In the data rows, 128 means zero.
Here are some points, each followed by its number:
[104 130 183  76 154 106 108 118  99 209 111 169  23 107 160 140 156 151 178 114 177 124 131 109  84  84 122 123  91 201 109 151  89 161 113 179 214 139 178 191 114 159 155 129 141 145  91  90 125 171 132 132 213 164 116] 0
[182  99 125 164  95 140 161 122 167  45 193  91 178 125  91 135  28  96  33  88  68 152  49 148 150 200 162 137 166 108 134  84 201 122 117  83  49 141  60 100 135  23 128 123  97 113 124 154 100  67 133 159  59  13  55] 1
[146 139  57  89 135 134  86 110 130 188 130 128 105  91 163  96 112 147 121 125 125  80 123 155 119 123 104 162 106 173  98 136 110 149 163 147 133 121 121 146 139 127 176 173 166 127 144 147 114 202  89 121 114  97 113] 2
[123  84 135 145 114 155 136 118 119  80 124 112 115 105 128 148 141  93 161 138 104 158 117 132 143 125 162 100 190  99 170 134 156  96 144 132 120 161 107  75 132 114  89 105 109 110 137  84 149  86 159 107  93 138 119] 3
[129 154 105 164 150 115 115 153 136 128 120 133 171 172  83 144 179 152 151 148 130  95 168 151 164 123 112 133 153  97 181 178 102 101 147 136 115 128 126  90 141 161 107 120 101 145 150 104 142 131 140 105 122 173 191] 4
[ 88 115 181 112 130 125 124 129  89 148  75 128  55 117 159 138 173 129 188 152 153 145 125  97 114 113 137 104 118 138 123 133 113 127 116 149 173 135 158 132 113 171 110 140 130 123 126 124 150 128 149 104 167 189 143] 5
[ 70 183  74 129 171 119  63 145  90 220  23 152 123 135 132 118 255 185 255 213 181  49 252 139 167  43  67 125  98  86 172 228  23  96 189 181 173 110 187  80 157 255 115 146 158 151 187  80 177 220 103   8 169 255 255] 6
[135 108 116 143 104 132 142 122 133  92 146  95 132 141 127 136  95  96 107 117 104 147  93 120 142 152 151 120 133 123 125 110 158 122 119 109  98 139 111 114 133  98 120 124 111 116 129 123 124  94 150 136 110  97  95] 7
[115 139 139 141 124 115 129 163 155 113 133 121 126 118  99 120 104 137 138 119 120 149 113 151 137 167 118 147 127 110 148 101 146 146  76 116 131 127 103 115  86 119 121 129 107 121 141 138 124 101 181 167 108 113 136] 8
[ 83 157 166 134 140 102 126 175 148 134 133 129 103 137  99 123 146 156 181 132 148 152 149 145 125 126 106 123 113  95 163 109 118 151  43 122 172 115 133 126  68 161 105 125 104 132 128 110 138 105 195 202 144 167 181] 9
[147 126  97 134 156 142 108 122 145 136 151 153 154 151 102 132 148 145 158 121 111 101 149 176 129 112 125 154 134  68 174 172 123 109 180 157 125 150 102 107 143 121 131  96 121 137 134  79 131 151 119 143 125 127 144] 10
[114 121 125  87 119 127 120 102  92 174  75 136  60  81 184 117 136 129 143 134 158 127 123  88 103 100 127 117  87 192  73 121 109 145 139 138 161 123 160 171 136 147 149 155 168 128 112 133 126 167 103  83 162 141 107] 11
[186 100 142 124 114 130 170 114 151  87 188 125 153 131 128 141  26  98  27  70 102 160  81 117  96 159 165 142 123 167  94  87 180 146 123 105  96 139 106 175 128  30 153 100  95 128  77 156  90  90 129 183 126  19  31] 12
[130 128 127 171 107 128 136 166 152  71 144  88 158 135  79 128 114 123 134 140  98 152 106 149 168 176 130 114 177  93 167 107 161 116  97 102  88 128  80  71 109 119  96 139  94 116 169 141 132  74 166 172  59 116 144] 13
[123 142  96 106 165 114  86 134 102 208 104 183  87 135 141 144 196 170 189 143 157  72 184 139 127  77 107 130 118 137 150 202  69 123 188 188 171 142 165 140 148 187 151 125 136 149 132  66 139 201 127  83 181 187 162] 14
[100 104 170 132 108 144 143 125 110  96  90 106 132 116 139 129 142 100 161 140 125 162 131 104 128 124 146  66 160 110 123 106 144 113 119 113 130 134 128 103 117 134  94 126 139 108 128 125 146  93 147  97 129 154 133] 15
[178 103 159 189  57 145 209 115 166   0 184  55 244 121 103 121   3  50   0 103  62 206  61 104 153 212 171  93 155 111 100  21 229 121  65  21  10 111  61 103 116  11  93 117  93 101 117 209 102   0 113 206  28   6  56] 16
[133 120 153 148 124 134 153 129 146  81 155 129 166 141 103 133 107 110  98 117 102 150 128 136 130 147 142 133 149 107 144 108 155 119 111 104 108 131 106 113 122  99 105 111 101 122 120 123 130  88 152 157 102 110 125] 17
[ 64 113 126  68 160 137  76 130  94 206  93 137  42 106 178 108 195 151 255 157 154 117 148 147  98  94 110 141 112 113 140 151  89 141 136 185 219 147 145 120 108 194 132 145 178 113 147  93 157 188 144  79 150 203 166] 18
[ 91 102 195 100 102 145 160 108 106 100  91 102  95  73 176 109 113  82 128 134 140 194 109  79  93 130 146 114 134 146  75  58 152 140  69  98 156 118 140 167  97 122 102 136 153 104 101 175 136  90 145 154 140 138 101] 19
[191  65 149 155  76 142 189 120 184   5 229  89 161 119  93 143   0  60   0  51  42 204   0 139 125 236 195 153 164 159 116  28 255 146  74  63  46 156  34 132  98   0 130 102  83 101  89 183  79  17 154 250  43   0   0] 20
[167  49 157 137  64 178 204  77 141   3 176  84 194 104 151 129  11  25  26  89  63 213  25  93 106 181 202  98 175 117  74  34 232 118 107  61  57 145  71 140 138   0 102  91 118  92  79 171 107  24 114 170  62  10   9] 21
[134  90  78  76 147 176  99  90 123 160 159 136 132 105 180  98 121 127 150 117 113 116 124 169  88 106 132 161 126 118 119 133 134 130 179 162 160 154  98 138 140 102 152 114 171 111 128 115 127 173  92  85 109 102  97] 22
[ 99 114 148 105 114 120 127 125 108 140 116 105  53 110 160 127 121 110 162 129 142 164  92 101 112 142 134 127 121 156 101  97 135 141  94 127 157 129 145 144 103 138 125 150 137 116 124 138 132 116 124 128 150 137 111] 23
[128 138 145 174 113 120 143 142 112  97 129 109 147 130  99 153 166 113 125 155 128 122 139 100 172 128 136  66 157 100 145 151 120  95 141 110  89 120 145  87 153 156  98 127 102 133 139 145 143  99 115  87 115 168 163] 24
[143 149 134 126 125 126 149 119 128 129 106 143 176 128 139 119 124 128  83 126 144 121 121 103 116 108 122 122 108 144  90 119 116 131 131 107 115 105 151 161 148 124 136 124 141 142 105 148 119 140 100 113 142 122 129] 25
New points follow, each followed by the number of its nearest point above by angle.
[173 141  70 120 117 136 140 107 145 125 155 134 168 122 145 103  65 121  24 106 111 113 115 128 127 155 118 122 106 156  77  99 142 141 150  99  81 108 113 155 160  81 168 155 158 128 124 175  96 156  73 112  90  50  87] : 12
[145 105 129 133 114 141 144 119 129  96 157 104 130 104 126 134  96 110 106 112 110 142 102 121 133 139 148 109 164 135 119 110 155 125 133 115 105 137 111 129 140  96 131 114 128 119 127 130 119 102 121 133 107  92  94] : 21
[134 139 125 135 124 123 146 123 125 122 129 134 148 134 131 130 121 130  85 121 131 124 126 106 132 125 129 132 113 137 107 121 123 127 143 111 109 115 139 142 141 125 125 141 132 136 115 145 120 123 116 119 138 122 130] : 25
[142  90  63  86 148 173  88 102 138 152 139 111 112 105 160 101 118 123 156 122  90 104 134 188 106 128 124 147 150 117 140 145 140 125 191 167 145 158  81 109 134 100 149 118 163 107 154  96 128 169  98 102  85  96 101] : 22
[155 176 124 131 145 100 140 138 134 156 124 158 150 141 110 135 136 150  86 115 159 102 167 110 124 102 108 132  78 152 108 152  91 138 128 132 124 102 168 172 149 145 156 117 135 163 104 137 112 162  92 125 172 134 139] : 25
[125 120 141  98 144 123 115 106 119 166 136 154  58 117 143 136 130 142 147 116 141 123 113 129 100 124 131 142 113 156 124 145 117 140 150 158 167 141 145 155 124 130 148 140 132 134 110 103 124 148 137 130 154 131 111] : 0
[ 57 148  89  53 206 139  44 113  68 255  26 192  53 127 188 114 255 199 255 184 202  51 253 142  86   5  80 140  91 120 146 242   5 120 224 238 255 139 209 148 152 255 148 138 194 151 138  25 175 255 104   0 243 255 236] : 14
[169  94 135 123  98 156 158  94 148  79 170 119 171 117 142 117  45  89  62  99  95 157  72 124 116 159 156 120 158 129  88  76 182 133 125  93  81 133  90 149 140  44 142 116 137 111 105 158 105 101 112 163  82  34  50] : 21
[133 114  83 126 145 156 114 108 105 143  85 129 163 132 144 130 180 126 150 150 120  91 166 135 136  91 131 118 146 112 143 182 103  90 228 152 115 141 131  93 178 146 127 113 151 133 135  86 144 174  90  53 127 160 150] : 6
[123 171 102 151 149  98 106 146 110 169 111 147 122 132 103 149 202 175 150 162 156  70 180 119 165  92 102 132 127 128 160 195  68 108 169 149 131 117 174 111 156 205 126 133 111 157 152 112 143 169 104 110 169 200 195] : 6
[137 165 131 167 146 105 132 155 135 125 120 154 179 182  77 150 171 149 125 140 140  99 197 128 155 113 113 137 123  89 166 174  99 107 143 129 108 121 148 106 142 165 114 116  90 154 131 109 136 124 148 142 149 170 185] : 4
[135 128 107 118 158 131 105 114 119 165 130 164 112 134 127 143 165 148 163 124 136  91 169 141 130  97 123 157 119 130 148 185  99 113 190 167 141 144 143 125 157 144 140 113 138 147 124  69 133 176 123 103 156 153 143] : 14
[154 139 109 133 160 126 118 139 165 139 150 151 164 155  90 135 111 164 117 103 121 104 170 180 122 135 119 196 128  86 168 154 126 135 139 148 129 142 104 131 116 102 146 104  96 144 122  99 116 142 136 169 126  95 127] : 10
[142  67 153 100  97 161 155  83 103  94 164 111 123  79 182 131  76  69  95 116 106 176  76  87  98 139 175  98 137 167  71  87 171 125 148 115 112 146 118 151 148  67 135 106 152 104 103 150 121 102 106  86 108  78  47] : 21
[168 123 172 126 105 123 178 127 160  79 176 149 125 115 116 123  18  96  15  69 118 174  85 112  92 173 152 144  99 158  84  57 181 164  72  81 105 117 117 203 108  35 149 100 117 129  69 166  89  80 129 219 138  24  50] : 12
[104  96 168 132 116 132 128 160 156  86 155  95  80 114 103 128  85 111 175 108 106 182  80 165 123 174 144 166 173 110 170  81 182 144  44 121 147 148  72  99  60  88 103 128  88 100 140 133 130  59 197 222  87  98 107] : 8
[107 144 194 130 112 106 153 140 122 120 117 118 110 118 126 127 118 123 104 130 150 158 123  87 119 130 127 109 115 159  94  95 129 147  66 100 138 104 157 160 111 138 122 149 130 131 108 164 123 109 148 178 147 136 131] : 19
[140 124  99 102 152 136 110 114 124 168 132 161 111 124 144 130 150 145 147 122 133  94 152 145 111  94 124 132 109 101 137 171 106 123 179 165 150 142 140 142 146 137 147 108 136 138 120  87 125 168 108  97 150 136 127] : 14
[107 114 131 123 122 132 119 124 107 130 121 105  93 111 146 126 146 113 152 144 135 140 117 116 129 122 131 130 136 128 126 122 128 129 114 137 144 133 133 115 113 149 116 147 136 113 139 126 140 129 138 116 129 156 131] : 5
[126 178 101 170 135 107 112 168 150 131 124 116 193 163  77 124 174 162 139 153 134  88 176 156 171 121  91 118 131  71 171 163  98 109 117 119 103 106 129  87 134 175 114 141 113 145 163 121 140 131 125 117 104 169 207] : 4
[ 85 154  74  56 192 130  50 102  65 255  50 179  58 118 193 109 255 190 255 173 198  40 221 129 103  15  78 134  67 152 118 231  13 118 233 224 228 131 208 154 173 255 164 152 197 153 139  68 160 255  73   0 223 255 211] : 14
[104 158  64  91 170 144  78 107  98 215  75 155 154 116 173  97 226 176 179 179 158  65 214 145 113  59  81 117 112 125 120 192  52 117 201 171 169 114 168 126 165 215 144 150 185 142 151  82 154 230  78  24 162 212 204] : 6
[127 100 183 103 102 135 160 103 113 107 125 125  91  92 165 126  83  93 107 109 134 169  94  87  88 136 154 106 114 168  75  76 157 149  88 109 141 125 137 174 112  92 132 120 136 114  86 148 119 104 152 132 140  98  72] : 19
[ 98  99 200 116  91 125 158 124 108  95  96 110  51  76 157 135  93  91 124 121 137 197  59  76 104 160 159  89 137 159  91  62 165 149  58 102 148 126 140 149  88 107 106 138 136 106 100 153 127  72 166 174 133 121  82] : 19
[114 156  50 100 209 129  49 139 109 244  92 179 114 165 127 133 251 203 238 154 156  27 213 184 134  58  84 154 124  91 195 255  38 104 233 224 187 151 159 106 165 220 151 113 135 159 162  32 156 254 110  27 175 226 213] : 14
[126  68 117 101  93 157 115 115 128 106 150  96  58  86 164 117  66  91 142 112  89 163  28 143 119 177 158 136 159 141 118  80 188 143 108 134 131 160  75 110  97  74 137 152 144  83 154 150 121  97 145 167  71  68  51] : 20
[ 88 177 121 111 165 110  88 124  82 222  40 183 117 124 153 123 255 177 205 187 192  69 238 104 132  46  85  87  96 139 125 204  30 115 189 171 176 105 212 131 162 255 128 157 176 155 141  92 158 220  94  21 210 255 227] : 6
[137 114 155 136 109 123 147 128 151  88 165 128 128 117 115 131  64 108  91 105 109 162  86 132 124 171 143 128 149 134 124  84 172 145  72 102 111 132  97 129 102  77 130 119 110 115 118 164 112  86 159 195  98  71  83] : 20
[104 136 140 105 143 118 113 116  92 178  80 133 101 109 152 135 188 144 176 150 169 115 147  95 111  78 120 117 108 166 114 162  81 125 147 159 173 126 178 152 147 188 134 131 139 136 120 114 143 171 124  76 187 197 157] : 14
[118 111 166 143 106 131 147 120 112  94 125  96 117 118 134 136 130 105 122 142 122 158  89  97 141 139 148 103 145 131 122 109 146 112 116 106 111 130 129 109 129 130  99 119 132 115 133 129 138  91 138 114 124 140 123] : 15
[171 117  73 139 145 146 113 112 133 134 146 149 152 154 124 140 124 137 102 124 101  83 125 156 148 127 133 144 143 115 149 171 128 107 213 150  91 148 105 101 173 104 151 114 121 135 136 108 118 156  93  87 105  95 110] : 10
[119 180 102 140 145 101 108 142 118 174 102 135 152 136 115 126 189 170 135 161 159  77 173 119 157  99  93 116 100 143 129 173  71 120 157 136 128 101 168 122 159 195 134 145 144 152 147 128 135 178 119  86 143 186 192] : 6
